In the data rows, 128 means zero.
What is the hidden score of each row? Scores go from 0 to 30, and 15 is about the middle. The score is a weighted sum of the row's numbers plus the product of two more (or one squared), each taken from its middle value.
"160 102 139 117 73 116 78 162 174 141 193 76 87 153 127 144 99 114 155 150 152 156 140 182 181 102 126 94 96 156 77 174" -> 6
"139 170 122 119 139 145 130 144 179 106 145 97 102 144 154 189 143 109 164 187 160 152 130 124 173 125 126 182 172 145 134 140" -> 22
"80 74 148 90 128 100 60 137 88 93 149 127 133 146 85 136 107 159 110 142 83 93 109 85 93 120 142 122 128 136 155 68" -> 14
"148 151 116 143 90 92 136 85 107 147 140 160 167 123 167 100 127 146 148 104 179 165 97 126 118 171 153 102 154 79 131 137" -> 12
"100 133 161 101 110 139 88 187 162 72 204 102 69 166 90 195 110 135 154 202 118 108 140 132 150 91 148 159 150 176 145 106" -> 13
"124 125 130 114 93 124 125 103 108 130 129 158 121 114 151 141 153 126 104 120 135 121 128 124 119 118 125 147 120 141 160 140" -> 11
"80 123 159 85 127 122 132 128 100 93 119 172 132 127 119 159 144 142 109 155 117 72 122 98 75 106 139 169 124 149 184 108" -> 21
"101 109 133 140 146 113 159 115 96 155 75 148 154 109 134 96 131 137 123 97 119 135 117 113 99 162 98 94 112 105 111 120" -> 17
"140 145 89 128 111 93 102 59 89 133 106 134 182 102 169 112 149 140 100 100 168 159 101 77 118 162 140 135 158 100 158 114" -> 21
"130 117 133 109 161 111 140 115 117 162 52 120 147 98 145 110 135 99 117 117 134 141 124 112 142 157 108 143 103 129 87 134" -> 19
"90 90 149 106 105 111 90 145 107 132 143 117 107 133 112 137 112 121 111 145 98 122 124 103 116 121 107 127 122 153 136 118" -> 26
"124 106 144 112 145 144 102 173 139 66 147 117 120 176 119 172 140 153 169 164 158 101 118 138 139 110 143 158 118 137 137 151" -> 16
"128 144 129 97 151 156 148 135 156 123 109 111 112 85 86 121 135 91 96 148 77 85 139 139 127 77 162 156 120 152 135 88" -> 20
"142 154 83 153 159 118 143 60 103 156 80 134 182 105 185 109 159 130 122 86 159 177 115 84 130 186 121 140 169 85 143 125" -> 20
"115 107 107 125 93 96 86 69 61 133 114 142 143 129 180 149 145 137 67 89 125 146 129 78 109 157 99 143 126 152 181 127" -> 17
"163 120 86 131 134 106 78 74 101 140 102 106 168 117 154 111 141 125 114 111 160 166 109 85 152 157 142 138 138 110 123 128" -> 19
"140 135 102 148 92 82 113 78 103 179 129 142 152 125 191 112 125 134 122 93 171 188 104 110 136 183 111 102 148 101 125 152" -> 18
"148 151 157 116 94 152 160 160 141 116 185 185 131 107 55 70 86 115 150 121 104 46 114 207 85 41 214 77 84 100 116 123" -> 16
"87 119 139 148 97 114 157 108 76 139 107 185 131 134 172 137 159 146 85 95 114 127 149 98 75 156 79 132 120 131 171 149" -> 9
"103 135 148 157 126 127 151 141 151 125 124 125 96 174 185 196 149 140 161 156 165 176 147 117 145 169 68 160 151 153 121 169" -> 9
"116 149 139 132 105 137 155 138 168 188 149 91 75 105 133 138 115 92 108 145 101 161 154 135 152 126 84 135 157 172 104 111" -> 12
"126 118 135 126 126 111 146 123 102 142 121 156 144 115 96 73 112 130 123 91 97 104 120 136 96 122 144 91 96 105 111 122" -> 10
"111 137 141 166 122 141 142 143 153 118 156 103 80 169 163 189 140 130 140 153 136 172 152 119 146 163 67 159 167 158 138 139" -> 11
"165 169 105 147 139 178 188 123 161 118 91 131 108 109 182 175 175 97 110 118 146 122 170 166 152 100 106 181 116 162 141 190" -> 18
"156 164 82 196 153 141 150 91 131 161 104 105 148 126 162 113 146 127 111 97 124 187 136 98 133 183 102 126 171 96 138 112" -> 20
"112 119 142 97 170 137 152 150 135 124 89 140 133 89 73 100 114 116 136 142 98 76 127 135 119 95 145 142 110 121 106 88" -> 22
"117 77 136 143 163 145 121 157 128 116 108 106 110 139 91 126 123 134 118 118 90 116 158 120 131 124 98 118 96 137 115 121" -> 8
"134 101 99 151 90 112 85 77 66 121 123 140 155 147 170 136 145 143 97 88 130 147 133 99 108 149 118 122 117 144 169 148" -> 10
"161 107 102 167 160 139 124 151 136 112 115 103 146 152 106 109 120 147 149 105 138 143 130 145 142 142 134 86 113 104 94 143" -> 12
"196 142 41 174 221 175 101 105 154 104 95 57 177 124 105 120 146 123 139 114 138 160 131 119 196 139 162 136 163 85 104 103" -> 18
"135 167 152 86 120 112 148 126 151 135 144 156 142 95 110 105 117 119 160 155 156 102 100 150 126 101 192 136 143 96 120 108" -> 17
"116 134 127 76 159 128 107 124 130 95 119 147 148 104 92 112 136 121 112 139 106 70 104 117 115 89 183 149 119 123 151 81" -> 25
"119 129 139 81 91 118 79 122 124 91 174 159 128 139 125 153 134 140 144 172 154 93 102 131 120 91 185 148 130 131 164 130" -> 15
"170 155 71 147 126 112 124 56 121 174 96 110 165 105 190 110 143 106 120 94 183 200 110 110 170 169 123 123 159 104 118 149" -> 20
"129 79 141 115 81 109 73 160 133 156 173 62 87 136 76 102 73 112 92 135 70 130 139 140 155 116 108 82 97 159 80 116" -> 14
"137 163 138 123 131 124 104 159 168 99 168 123 140 163 132 142 125 149 212 165 188 147 105 147 152 135 157 135 163 96 118 138" -> 15
"168 172 117 139 88 141 132 134 192 145 157 95 78 127 180 182 146 99 140 158 181 172 148 170 185 116 116 155 139 170 118 202" -> 18
"132 90 130 89 148 102 80 140 153 163 123 52 108 110 81 113 95 81 119 156 96 146 136 124 182 113 130 120 118 158 56 106" -> 13
"177 134 55 143 164 126 82 67 122 136 91 67 168 110 155 127 151 108 104 107 150 179 119 91 183 163 123 144 157 114 129 117" -> 22
"111 121 166 74 129 97 126 123 125 167 105 142 136 104 117 105 112 113 143 146 141 124 110 125 127 133 131 130 111 140 84 127" -> 13
"126 90 101 120 120 127 74 99 80 58 113 153 149 156 171 185 167 141 103 120 148 96 133 91 109 116 126 160 98 148 197 162" -> 15
"164 158 76 180 140 141 131 92 114 121 117 134 179 132 156 107 151 139 138 93 152 148 120 123 126 154 142 113 151 84 143 134" -> 13
"100 87 138 76 144 118 92 133 102 89 115 148 142 131 99 129 133 139 125 145 120 74 98 104 109 107 164 148 111 131 157 104" -> 24
"143 147 115 159 152 137 167 111 121 136 94 151 165 117 134 98 134 138 121 105 126 139 125 129 106 161 126 104 144 82 126 113" -> 22
"169 156 74 168 159 139 125 85 139 151 113 86 155 112 144 114 136 117 106 101 137 177 123 115 164 157 126 129 162 101 120 123" -> 18
"109 172 146 135 141 163 169 161 142 97 170 154 106 129 89 134 129 141 110 145 78 72 143 136 91 77 157 151 145 135 176 91" -> 18
"131 59 127 143 171 182 138 169 122 79 98 109 90 154 93 151 134 123 92 108 68 72 172 146 122 95 90 123 51 178 128 159" -> 20
"129 151 137 122 115 98 162 92 103 175 125 161 163 94 116 61 115 132 136 110 136 126 96 122 95 139 167 96 140 84 119 93" -> 14
"112 124 102 156 130 124 104 98 85 93 124 136 150 149 149 143 150 161 103 98 127 135 128 82 105 163 107 134 156 113 186 109" -> 14
"118 153 123 144 115 102 155 65 72 172 100 177 175 104 166 90 137 140 115 88 150 161 98 85 90 186 114 117 160 91 150 107" -> 19
"143 129 106 158 177 154 141 122 119 99 115 128 160 137 106 107 139 145 144 104 130 116 125 130 116 136 147 113 133 82 133 120" -> 17
"135 14 103 117 148 127 41 150 110 95 108 56 121 158 72 133 115 133 85 106 85 116 145 109 161 113 110 103 55 171 94 135" -> 4
"113 85 140 117 107 116 94 134 108 128 136 131 115 144 133 127 120 132 113 126 123 116 124 122 123 130 111 120 98 151 126 139" -> 8
"126 140 140 149 103 104 124 131 123 134 153 144 151 154 147 115 116 157 174 123 168 152 103 133 117 163 145 96 150 94 129 131" -> 12
"130 113 139 128 132 140 146 156 155 141 135 109 91 122 112 139 115 108 132 136 108 124 154 158 148 114 101 125 99 162 94 146" -> 12
"165 165 82 204 151 146 163 102 120 144 130 131 170 132 141 95 136 146 131 72 133 158 120 127 125 173 136 101 174 76 137 107" -> 19
"107 132 157 111 86 136 96 173 154 77 203 129 82 172 131 192 119 146 158 187 153 107 133 145 143 104 138 160 153 166 165 139" -> 11
"165 156 129 133 91 145 161 128 154 180 151 123 108 96 123 95 112 86 106 104 105 134 146 177 129 97 131 102 110 131 103 141" -> 12
"129 105 140 161 131 155 145 163 141 158 170 80 88 129 75 94 88 115 111 114 45 136 160 163 130 123 90 72 123 143 90 89" -> 11
"119 101 123 84 157 136 116 134 109 113 96 129 136 102 81 109 127 107 93 126 85 70 131 123 116 76 165 139 98 139 133 100" -> 20
"103 56 146 126 138 120 119 155 105 120 74 122 118 148 131 148 123 132 122 111 117 116 152 128 115 143 73 110 60 156 91 176" -> 9
"100 129 149 93 117 93 125 114 102 138 128 171 152 122 129 101 113 136 146 134 147 121 92 108 97 140 150 126 139 105 133 102" -> 19
"111 112 132 116 125 100 95 119 117 120 134 103 130 151 164 172 140 137 135 164 166 161 120 80 151 171 101 167 161 142 143 129" -> 17
"108 65 144 130 120 115 116 146 105 165 107 104 96 118 104 109 102 114 82 98 79 131 157 123 125 133 62 93 81 165 89 128" -> 10
"133 115 101 147 80 114 79 81 56 102 160 169 167 137 140 108 135 166 84 84 116 102 107 101 83 125 154 95 129 105 208 109" -> 11
"140 133 100 158 90 128 89 100 116 106 173 138 142 165 161 153 137 161 138 119 164 149 122 117 124 153 129 113 150 116 175 149" -> 12
"120 184 137 146 135 163 192 138 173 139 122 130 88 124 159 168 149 108 131 144 124 135 158 132 138 123 91 174 154 149 140 153" -> 16
"76 11 194 85 120 82 108 176 83 131 62 143 117 159 126 145 114 138 130 121 130 118 136 113 107 163 54 103 26 170 73 185" -> 13
"133 150 114 112 128 108 108 93 118 151 146 114 150 99 105 91 109 116 108 137 118 148 106 105 139 129 162 109 166 113 130 84" -> 21
"178 169 40 174 185 165 120 69 132 118 88 72 167 103 136 123 160 115 100 92 116 160 135 100 162 150 143 150 177 95 149 89" -> 19
"140 166 104 158 116 87 143 62 118 196 102 134 166 100 199 115 147 127 129 103 188 215 107 89 142 200 100 129 176 93 114 132" -> 25
"111 133 157 107 122 97 163 123 113 158 113 168 151 109 127 86 112 125 149 122 140 117 103 134 101 131 147 112 127 101 115 112" -> 17
"123 130 154 119 82 114 144 139 136 196 172 113 88 94 78 60 78 106 96 123 65 130 134 169 113 96 135 65 113 135 86 96" -> 7
"112 137 151 100 136 142 153 152 130 120 121 150 102 105 84 119 120 117 111 147 82 66 142 140 100 77 147 135 109 142 142 97" -> 20
"128 145 186 80 80 113 183 164 147 155 147 204 128 100 100 80 97 112 182 144 155 66 105 211 85 69 187 90 69 106 93 169" -> 21
"122 147 135 117 144 145 156 143 150 136 122 125 102 101 106 133 131 97 110 137 96 101 142 143 137 90 125 154 132 147 126 122" -> 13
"147 124 131 114 85 112 135 117 131 153 124 138 123 120 165 133 139 108 123 119 153 137 130 153 130 123 116 116 95 139 111 181" -> 11
"152 142 130 157 130 162 175 150 185 154 130 94 80 140 163 171 136 94 141 140 134 166 170 165 164 126 74 142 117 163 99 196" -> 15
"99 110 140 111 141 95 121 119 93 153 113 134 153 101 88 80 109 139 103 118 95 121 100 90 103 145 146 103 133 101 111 59" -> 14
"142 79 158 154 126 155 141 203 180 123 141 86 78 193 139 170 115 127 174 142 134 153 168 183 178 130 67 102 77 170 59 210" -> 6
"111 161 149 82 104 145 69 165 174 63 222 110 94 156 93 190 120 136 162 219 125 93 117 133 152 65 181 184 181 167 176 90" -> 15
"137 110 114 99 159 94 101 105 112 151 81 123 181 120 119 91 121 138 144 110 161 136 99 107 131 162 160 119 126 88 96 123" -> 16
"151 165 166 119 90 124 188 161 175 189 151 156 106 109 117 80 102 107 170 130 145 124 125 206 122 104 154 73 96 108 61 160" -> 13
"156 106 164 135 88 154 162 175 134 122 151 176 105 146 99 100 110 133 130 94 108 57 151 214 86 66 151 68 38 133 112 194" -> 14
"195 157 71 128 116 120 108 79 132 138 136 102 162 100 147 105 136 116 120 119 164 154 107 133 159 116 174 119 140 105 131 133" -> 18
"162 153 100 162 193 158 171 126 136 94 87 138 177 140 134 125 148 136 168 117 164 134 124 116 127 156 138 132 146 72 126 136" -> 26
"105 107 132 138 95 90 117 78 50 114 129 184 177 130 165 119 141 168 105 89 145 132 100 86 68 170 119 122 124 95 179 120" -> 15
"77 148 165 111 119 132 122 170 174 101 155 104 66 160 143 212 135 117 148 203 121 130 144 106 157 118 84 204 175 189 156 117" -> 19
"130 104 120 143 103 118 110 117 99 129 121 124 132 140 146 137 133 135 114 112 144 147 123 118 122 153 101 113 120 142 138 142" -> 14
"109 26 132 128 83 91 43 135 85 142 134 93 121 167 128 135 103 142 98 112 119 163 126 97 139 163 78 78 82 160 101 150" -> 19
"162 104 72 128 182 118 63 91 120 122 98 70 177 121 115 115 137 128 114 123 134 164 96 79 171 151 152 122 147 100 108 93" -> 19
"92 124 149 77 109 112 96 125 116 113 155 135 126 127 96 129 122 127 124 165 116 95 104 107 118 106 156 143 139 141 150 91" -> 13
"172 175 84 202 132 150 176 90 123 134 121 148 158 125 182 118 155 131 121 70 149 166 140 146 124 163 122 107 148 87 147 158" -> 15
"118 138 158 126 99 112 135 137 129 114 161 163 128 138 136 133 124 149 158 149 156 123 115 141 112 131 141 133 137 119 147 136" -> 11
"165 151 58 153 219 157 114 96 147 107 83 64 179 117 118 117 147 118 133 111 145 164 111 94 179 147 146 149 170 95 105 87" -> 19
"75 124 158 130 74 110 157 108 67 126 126 196 109 141 189 169 155 141 81 118 120 121 143 95 71 139 76 160 126 154 203 148" -> 16
"104 96 165 117 107 113 154 143 138 175 113 125 87 110 124 115 106 111 109 122 90 135 152 148 121 128 81 105 92 155 92 144" -> 10
"146 118 151 112 114 87 127 140 127 150 129 148 159 147 140 100 104 148 197 131 197 157 90 150 124 154 149 80 103 86 66 171" -> 14
"98 149 154 109 151 143 161 148 140 121 119 153 105 114 103 143 127 113 132 151 101 88 140 123 120 92 134 155 138 145 138 107" -> 16
"180 146 94 125 139 117 131 97 144 138 101 122 160 124 178 130 149 110 156 124 195 160 116 136 161 153 140 136 131 101 101 171" -> 18
"135 163 116 122 152 161 121 143 179 114 123 84 94 136 145 191 153 97 129 175 133 142 149 129 186 112 108 190 155 175 130 142" -> 17
"163 119 85 149 183 147 138 110 144 139 69 85 139 103 134 118 147 105 120 107 129 164 135 118 170 150 113 131 128 118 95 124" -> 18
"111 96 121 110 123 112 121 86 75 151 91 145 145 90 125 97 138 114 64 80 88 101 134 92 96 120 128 131 95 134 151 104" -> 11
"167 99 145 107 118 153 144 184 153 104 144 147 122 126 68 87 95 126 159 114 112 53 133 209 116 47 187 88 45 120 93 161" -> 24
"164 138 133 165 139 199 187 190 168 113 147 133 106 130 79 101 116 123 141 96 84 70 166 220 104 67 150 79 75 109 108 155" -> 26
"102 118 141 110 114 94 82 128 121 141 162 103 114 134 99 123 98 142 119 159 97 148 114 92 139 143 132 127 163 136 121 65" -> 13
"153 106 130 119 115 117 100 131 132 116 127 134 148 148 164 147 134 127 162 130 187 129 109 144 150 127 129 123 91 126 111 190" -> 13
"172 125 86 163 150 140 98 113 138 92 135 98 164 168 147 132 137 154 154 115 167 155 120 115 156 152 140 108 142 104 128 142" -> 12
"84 82 167 145 141 114 132 175 126 168 127 86 85 156 99 124 94 148 143 143 82 168 143 110 131 181 55 93 144 142 76 89" -> 11
"132 86 143 133 115 110 138 138 121 159 96 120 127 133 151 117 119 127 127 114 142 156 130 143 129 156 84 103 86 137 81 181" -> 12
"125 149 157 76 132 96 113 117 123 113 131 166 171 114 115 114 113 134 180 161 181 100 84 126 123 110 202 136 140 99 131 112" -> 17
"74 119 189 82 145 100 156 160 141 163 112 140 112 112 110 122 109 125 156 171 135 126 115 107 126 148 117 144 140 135 91 95" -> 16
"95 157 144 145 115 136 175 128 140 201 129 105 60 92 135 133 119 93 79 130 65 163 166 125 131 139 60 144 155 173 117 100" -> 19
"187 146 59 161 212 180 121 115 154 82 94 91 170 132 118 125 145 128 140 105 147 129 136 123 167 126 155 140 133 96 126 131" -> 22
"88 112 173 111 117 122 125 162 116 110 139 147 100 146 115 146 119 140 126 151 111 109 133 128 103 125 115 144 115 153 135 124" -> 12
"82 82 163 111 124 87 109 132 95 125 115 147 140 144 121 125 120 153 130 136 132 123 105 91 101 166 113 118 123 124 125 117" -> 10
"128 147 107 126 140 127 121 94 80 65 115 188 175 130 147 123 157 154 116 104 141 95 108 93 78 118 163 161 139 99 203 111" -> 20
"117 102 108 132 122 107 101 83 64 128 106 142 157 123 140 118 147 141 82 93 122 130 118 79 101 148 130 122 124 118 163 113" -> 13
"92 99 157 99 90 110 82 151 121 131 189 108 89 139 91 134 94 133 115 164 86 122 138 113 126 111 116 114 137 160 128 89" -> 9
"136 68 159 151 121 149 122 182 120 83 138 137 115 177 107 130 109 158 143 101 112 91 157 169 110 113 119 89 52 137 115 178" -> 3
"105 133 156 97 96 133 89 169 166 97 203 103 77 160 111 175 103 132 152 205 132 112 127 135 147 97 140 161 148 173 145 111" -> 13
"115 109 130 140 100 115 121 106 68 108 128 188 139 142 154 129 145 162 107 87 128 113 121 106 59 148 111 122 111 118 180 142" -> 14
"95 161 169 102 137 99 158 148 133 122 146 165 142 132 105 113 124 150 177 169 146 120 91 122 118 135 158 143 171 101 134 87" -> 20
"116 172 136 122 89 146 144 131 164 167 168 98 65 98 128 150 131 87 92 160 88 131 164 137 146 91 114 149 159 175 149 104" -> 14
"184 151 58 164 148 132 140 62 113 137 79 131 183 97 165 99 150 115 102 69 153 146 119 137 145 136 152 118 125 89 131 154" -> 14
"125 143 147 94 85 104 147 128 138 167 156 143 123 97 130 106 113 122 135 140 149 117 117 143 130 110 151 125 128 135 110 128" -> 11
"135 107 178 85 84 108 118 175 146 147 171 142 117 120 80 81 84 118 157 147 120 86 113 196 117 85 169 81 74 120 80 144" -> 8
"139 98 138 94 105 110 118 141 148 177 123 83 105 117 113 111 97 94 133 144 117 155 131 153 163 118 101 102 97 154 57 149" -> 13
"155 186 132 154 57 137 167 128 158 184 193 119 84 117 167 129 121 100 121 120 129 162 162 183 141 112 110 109 139 148 130 153" -> 11
"102 153 152 115 96 142 89 177 173 86 220 101 69 173 114 191 117 142 164 207 125 123 125 134 159 99 142 168 169 175 162 107" -> 14
"80 127 155 86 154 101 156 106 111 189 68 130 129 68 103 86 115 97 101 140 90 126 121 85 110 143 115 140 139 131 100 71" -> 18
"135 147 125 144 121 134 153 114 113 126 141 177 158 129 125 96 122 148 134 93 126 103 118 152 85 118 156 100 136 90 150 122" -> 27
"172 145 100 151 131 179 117 149 193 100 149 72 89 156 142 180 136 101 144 158 140 154 157 173 193 102 128 150 133 156 113 175" -> 12
"112 157 114 103 177 142 144 114 137 119 104 124 138 94 96 126 132 111 109 147 97 103 122 113 128 100 153 176 164 129 148 71" -> 26
"146 141 96 181 121 144 131 115 114 129 132 133 141 138 155 128 149 137 116 94 145 152 143 131 120 150 115 121 140 113 151 145" -> 10
"121 123 124 93 128 142 102 134 134 77 134 129 127 134 99 147 133 124 123 152 121 80 124 120 139 89 161 155 125 145 153 116" -> 15
"77 138 178 110 139 123 156 154 119 103 129 177 126 138 110 134 133 153 159 159 125 95 119 106 87 126 138 150 144 120 149 106" -> 14
"117 140 157 135 90 142 147 159 135 117 175 158 89 133 129 136 125 136 133 138 113 117 146 157 108 100 128 131 124 145 149 144" -> 11
"126 101 166 116 98 138 150 178 137 117 169 169 104 130 84 93 101 134 143 118 93 56 134 189 84 75 151 87 64 132 112 145" -> 19
"107 129 151 108 140 128 107 148 139 103 161 126 127 143 98 131 122 147 153 171 134 119 109 117 133 119 160 144 155 117 134 103" -> 11
"131 144 126 86 160 133 134 124 135 101 112 160 141 91 85 107 136 120 114 141 112 50 116 138 114 62 194 146 107 122 143 98" -> 25
"80 172 190 120 143 151 217 161 142 147 133 171 89 92 84 104 124 112 117 149 65 83 147 148 81 103 125 149 148 127 140 82" -> 15
"129 40 114 137 170 167 135 162 128 117 55 94 99 134 118 147 136 101 74 90 74 101 185 149 141 112 62 115 23 174 89 192" -> 12
"145 135 98 176 197 163 162 148 145 106 95 119 157 140 104 105 132 142 153 100 122 118 130 144 127 140 141 108 134 84 110 119" -> 25
"146 116 112 148 124 148 116 150 177 133 156 53 85 151 140 162 115 106 139 150 134 181 155 149 183 141 91 133 135 163 100 155" -> 16
"148 142 112 165 150 144 128 137 129 98 153 129 151 151 124 124 125 156 161 118 148 128 126 139 131 140 150 114 152 83 135 121" -> 14
"109 155 146 117 108 134 116 146 152 100 155 123 99 146 148 179 135 126 128 168 135 126 141 120 142 111 122 181 156 168 160 128" -> 15
"155 178 111 185 105 139 192 101 132 173 117 160 150 115 191 111 146 130 141 77 167 170 133 160 113 161 106 110 140 94 121 176" -> 12
"174 169 85 138 136 133 124 95 122 121 139 143 188 111 131 98 137 139 138 110 156 128 93 138 127 132 189 108 151 71 145 120" -> 26
"123 117 98 121 89 117 65 82 75 82 157 151 146 143 169 171 148 148 84 130 141 114 123 84 106 112 137 160 139 145 225 127" -> 19
"139 124 126 170 151 140 102 167 154 95 190 93 119 169 73 116 106 168 168 147 112 139 111 137 144 141 149 94 162 105 116 87" -> 9
"160 171 121 129 67 153 131 140 181 126 190 119 77 125 154 167 126 92 128 144 141 134 158 185 162 77 133 147 131 169 145 176" -> 14
"83 162 155 99 93 141 76 153 175 83 225 95 54 163 124 225 141 124 135 227 120 128 141 98 157 94 119 204 202 195 189 90" -> 14
"106 105 156 122 93 113 148 144 114 188 154 117 88 103 86 83 91 105 81 112 59 121 156 148 101 115 99 71 101 155 92 109" -> 6
"158 149 96 160 193 152 129 126 146 91 115 116 165 145 117 127 142 153 179 123 158 138 110 121 141 159 158 131 166 77 126 112" -> 25
"139 144 113 145 142 137 138 118 133 117 129 133 143 131 133 127 136 132 152 131 157 133 124 121 134 130 155 139 142 114 134 133" -> 12
"110 155 143 86 115 135 80 160 170 76 195 105 78 146 120 203 125 120 136 212 129 106 128 122 162 76 142 195 169 189 178 108" -> 20
"113 120 151 92 83 140 66 182 168 81 199 95 59 180 127 202 118 121 134 209 131 111 142 142 160 86 131 171 133 204 147 138" -> 10
"160 114 99 181 165 145 142 126 144 137 105 91 153 151 169 132 140 133 165 108 168 188 132 125 162 184 90 122 139 109 92 167" -> 14
"133 88 98 140 120 115 98 79 45 119 84 152 169 111 139 108 149 148 63 63 100 104 135 102 81 136 114 107 84 123 169 134" -> 12
"185 134 46 195 179 164 114 94 121 79 101 94 174 150 150 129 171 134 109 79 134 145 148 118 146 150 134 133 135 95 157 148" -> 11
"98 122 159 115 97 95 155 130 114 181 121 166 126 102 132 97 115 123 127 115 118 134 121 122 101 142 115 91 113 109 107 111" -> 15
"137 115 107 113 138 102 93 98 100 127 104 127 168 123 145 121 129 135 134 107 163 142 108 110 129 147 141 124 124 109 129 125" -> 18
"72 142 167 87 116 93 119 138 127 128 153 145 122 127 111 133 109 142 152 179 121 118 96 103 100 136 146 151 177 122 147 72" -> 19
"175 152 82 195 163 142 157 88 138 150 88 99 148 125 181 129 152 127 141 86 171 195 124 127 159 185 85 123 144 100 95 152" -> 13
"186 165 62 178 189 165 160 92 151 152 64 91 158 99 162 122 163 98 123 87 148 179 145 138 178 156 111 134 136 107 95 160" -> 19
"93 139 155 68 80 127 61 161 174 91 198 89 47 163 147 240 138 109 124 239 133 129 153 123 169 77 115 206 154 224 170 130" -> 17
